In the rows, zero is written as 128.
Families of rows that turns and mirrors carry onto each other, the same ones carrying the whole set onto itself: the rest of each named row's family, in list order:
3 families of 5 rows:
fop: [171 144 135 130 107 137 144 167 137]
leti: [122 156 157 128 114 102 141 138 140]
Birog: [125 147 118 105 144 114 119 145 138]
Dovag: [119 141 156 114 139 112 139 149 131]
fefun: [137 123 134 129 129 135  99 140 152]
kareb: [130 157 119 108 136 107 118 136 130]
Nife: [133 171 127 118 138 128 105 143 144]
Rimaf: [131 144 163 117 108 105 145 145 134]
Nize: [153 142 115 129  97 146 141 157 142]
poba: [164 134 133 143 122 105 152 152 122]
Niru: [165 130 128 145 114 114 144 140 119]
zeki: [145 155 139 143 116 116 159 132 118]
Zel: [149 135 131 137 125 135  97 150 155]
mitu: [143 128 120 137 128 156 118 146 148]
Pana: [160 147 119 118  95 144 128 159 142]

The rest of the family of Niru: fefun, kareb, Rimaf, Pana
The rest of the family of Zel: leti, Birog, Nize, poba
The rest of the family of mitu: fop, Dovag, Nife, zeki

Families of rows that turns and mirrors carry onto each other, the same ones carrying the whole set onto itself: the rest of each named row's family, in list order:
4 families of 4 rows:
Koso: [112 105 120 126 148 102 132 115 112 123 132 125 129 148 116 110 144 125
 109 137 139 119 104 111 133 119 121 110 130 141 137 104 126 133 118 133
 157 142]
lufud: [135 142 142 122 113 123 118 113 171 132 135 130 134 143 137 149  99 137
 111 125 145 122 129 117 107 142 124 104 130 107 102 127  97 116 143 108
 156 142]
mit: [108 102 110 111 154 137 119 128 144 126 140 106 142 149 148  94 128 109
 158 135 131 140 111 117 138 127 122 123 124 135 135 129 117 123 118 159
 144 140]
zibet: [137 130 136 115 128 129 127 100 120 128 124 128 144 154 102 115 146 108
 109 133 132 130 143 140 129 132 145 114  76 154 111 107 146 112 145 110
 116 162]
nebot: [138 110 137 112 123 146 108 134 151 162 154 130 134 178 143 107 103 114
 130 130 129 121 116 116 118 136 115 137 102 136 137 139 116 126 149 129
 156 156]
duk: [119 124 149 130 113 119 129 108 125 146 149 130 127 177 120 109 122 117
  92 127 145 130 119 110 121 152 128 111 117 116 122 119 106 133 167 116
 160 145]
Suver: [126 124 132 126 138  93 125 120 161 107 106 119 130 141 121 137 136 135
 121 106 139 120 118 124 115 122 138 103 141 124 124 102 127  91 126 132
 142 152]
lov: [114 119 130 124 145 111 110 122 162 102 111 115 141 153 131 116 143 135
 151 136 116 144 135 120 132 125 124 113 128 117 121 155 126  98 133 135
 110 128]
vufi: [144 105 142 120 110 127 119 129 132 120 133 115 106 119 136 154 122 137
 137 103 159 137 117 134 128 136 150 131 143 127 110 106 124  91 140 108
 131 138]
vup: [136 116 130 118 111 136  94 103 150 115 140 151 143 166 130 120 103 119
 128 144 129 127 142 121 113 142 119 124 107 112 110 169 107 103 144 122
 130 143]
Lekun: [142 111 130 122 101 153 112 129 137 125 147 103 113 133 142 102 122 125
 160 111 145 130 105 133 145 128 136 159 113 119 137 119 119 138 118 138
 134 139]
mugav: [130 104 137 129 102 124 136 120  93 120 150 111 112 140 113 122 146 143
 129 135 160 119 102 128 144 139 129 143 115 119 126 113 130 123 140 112
 134 128]
zikun: [134 142 117 107 135 166 127 113 152 138 131 128 136 121 124 126 114 105
 131 147 145 130 130 138 122 121 128 121  91 161 124 103 137 129 110 109
 137 161]
fiki: [126 152 145 117 134 149 137 130 173 149 118 108 133 133 124 127 129 110
 136 118 138 156 143 142 127 132 142 107 102 147 116 107 137 122 144 101
 123 155]
Nuse: [145 103 146 130 105 131  92 113 124 106 130 127 113 132 140 116 136 139
 144 115 122 150 137 130 143 127 146 139 126 123 108 148 121 120 135 116
 107 121]
sasi: [120 140 126 116 131 149 128  89 132 121 132 115 149 130 125 107 137 109
 126 150 136 157 157 142 136 145 138 105  82 132  96 126 122 133 136 120
 120 135]

The rest of the family of nebot: lufud, duk, vup
The rest of the family of zibet: zikun, fiki, sasi

Families of rows that turns and mirrors carry onto each other, the same ones carrying the whole set onto itself: the rest of each named row's family, in list order:
5 families of 4 rows:
vogip: [123 162 124 107 138 125 135 125 131 142 134 107]
selug: [124 112 130 117 133 154 147 126 128 168 111 105]
gaz: [116  94 133 124 144 120 148 142 128 129  92 149]
gor: [111  97 134 119 155 140 152 137 130 132  90 145]
butop: [107 101 124 120 145 133 149 144 127 132  95 161]
zumes: [101  97 130 120 143 118 158 151 126 131  94 144]
topud: [127 116 137 137 130 146 144 121 131 161 108 111]
mib: [117 133 125  97 153  96 123 144 141 119 117 145]
Zep: [115 137 131 112 142  99 125 150 146 128 117 158]
botu: [132 159 133 110 125 115 128 130 132 139 141 113]
Depu: [101 143 121  99 154 103 127 142 142 122 110 146]
rolas: [110 136 126  85 139 105 133 142 142 120 123 143]
tepam: [129 120 141 147 144 148 147 123 120 152 109 120]
Nuroz: [133 153 131 108 130 124 127 131 140 152 135 104]
ket: [132 157 121 109 141 119 125 118 129 151 133 111]
nebu: [124 147 121  96 130 132 124 120 141 156 135 105]
zuset: [115 106 137 131 148 121 147 156 131 140  97 158]
tesu: [114 133 117  95 146 110 131 157 141 124 124 156]
gal: [121 128 130 132 130 149 158 118 119 150 110 108]
nured: [131 114 132 130 131 135 156 121 114 159 112 107]

The rest of the family of zuset: selug, Zep, nebu
The rest of the family of nured: zumes, Depu, ket
The rest of the family of botu: gor, rolas, tepam

Families of rows that turns and mirrors carry onto each other, the same ones carrying the whole set onto itself: the rest of each named row's family, in list order:
6 families of 6 rows:
lir: [123 122 147 133 114 134 109 161  92 107 111 119 114 156 124 114 105]
tavab: [122 124 124 147 117 143 138 155 128 111 138  94 136 109 120 144 108]
Ledil: [104 115 123 132 123 147 134 146 108 112 149  93 122 163 138 112 129]
bet: [145 152 138 141 126 113 139 139 139 112 130 112 129 112 112 133 105]
pag: [144 115 150 133 129 129 100 149 108 103 125 139 125 174 131 124 106]
bara: [136 131 134 159 125 119 160 139 138  98 152 108 132 134 140 136  99]
tuni: [135 123 140 115 115 138 112 174 110 102 118 131 117 175 139 123 117]
ker: [110 108 142 150 120 146 114 164 104 113 141 113 130 159 159 111 122]
bil: [117 134 153 122 117 136  88 137 120 131 109 129 126 142 129 120 123]
buno: [161 137 129 152 135 115 133 156 132 103 156 120 142 123 119 136 106]
kurin: [132 152 151 128 132 119 109 119 146 123 133 116 121 130 119 109 127]
sakik: [145 129 151 130 134 135  90 139 139 125 123 143 140 149 139 136 124]
vur: [136 106 120 150 119 141 119 166 118 106 156 113 148 129 125 149 104]
fiz: [127 132 155 140 119 112 102 149 106 119 134 139 126 165 150  99 119]
gogo: [102 121 144 130 100 143 136 151 101 118 158 103 130 171 132 133 128]
Kinim: [129 118 111 128 108 141 139 164 137 101 155 105 137 131 124 152 109]
Zoliz: [137 159 144 142 114 111 163 155 120 119 163 107 137 140 123 133 126]
desa: [127 138 139 145 120 115 130 115 156 124 157 122 139 127 141 132 115]
Tupe: [121 140 162 124 109 126 133 146 100 118 133 122 120 188 134 124 126]
nupul: [152 148 122 126 114 109 137 155 147 107 153 124 136 125 116 140 110]
votog: [123 113 132 160 117 144 146 169 113 103 136 110 136 140 153 141 103]
Teg: [126 157 164 123 110 128 125 141 123 138 122 134 137 160 142 144 137]
zup: [133 140 143 108 117 135  91 157 136 124 123 138 130 153 143 123 138]
ril: [130 140 142 127 120 116 132 155  91 111 115 127 119 175 135 110 114]
sevab: [113 111 130 143 121 146 128 159 104  98 142  89 117 143 121 113 109]
Boke: [126 161 153 130 121 126 137 135 141 136 156 112 139 142 136 132 149]
zuman: [130 144 151 137 110 106 104 130 132 133 132 149 143 139 144 127 116]
Mafev: [118 136 135 141  95 132 153 167 105 121 153 107 145 141 127 155 119]
sugut: [122 150 130 125 130 119 126 120 142 133 156 108 131 139 132 111 142]
mub: [114 125 114 137 107 141 146 157 115 124 132 108 146 130 133 159 111]
Neteg: [120 147 137 120 113 128 108 144 120 144 110 137 144 143 142 138 132]
tosa: [153 140 140 140 147 125 111 133 153 116 155 124 136 134 130 122 131]
vof: [147 154 136 114 126 112 110 142 154 119 151 126 129 139 128 113 136]
gid: [127  95 133 141 127 145 108 154 110  97 157 111 127 164 128 121 110]
mip: [144 155 126 138 121 100 161 143 121 111 139 115 131 136 119 129 106]
mam: [125 107 124 123 117 147 133 168 120  90 149 102 118 166 131 126 112]

The rest of the family of Neteg: Ledil, ril, sugut, mub, mip
The rest of the family of tosa: pag, buno, sakik, vur, gid
The rest of the family of Boke: gogo, Zoliz, Tupe, Teg, Mafev
The rest of the family of zup: tuni, Kinim, nupul, vof, mam

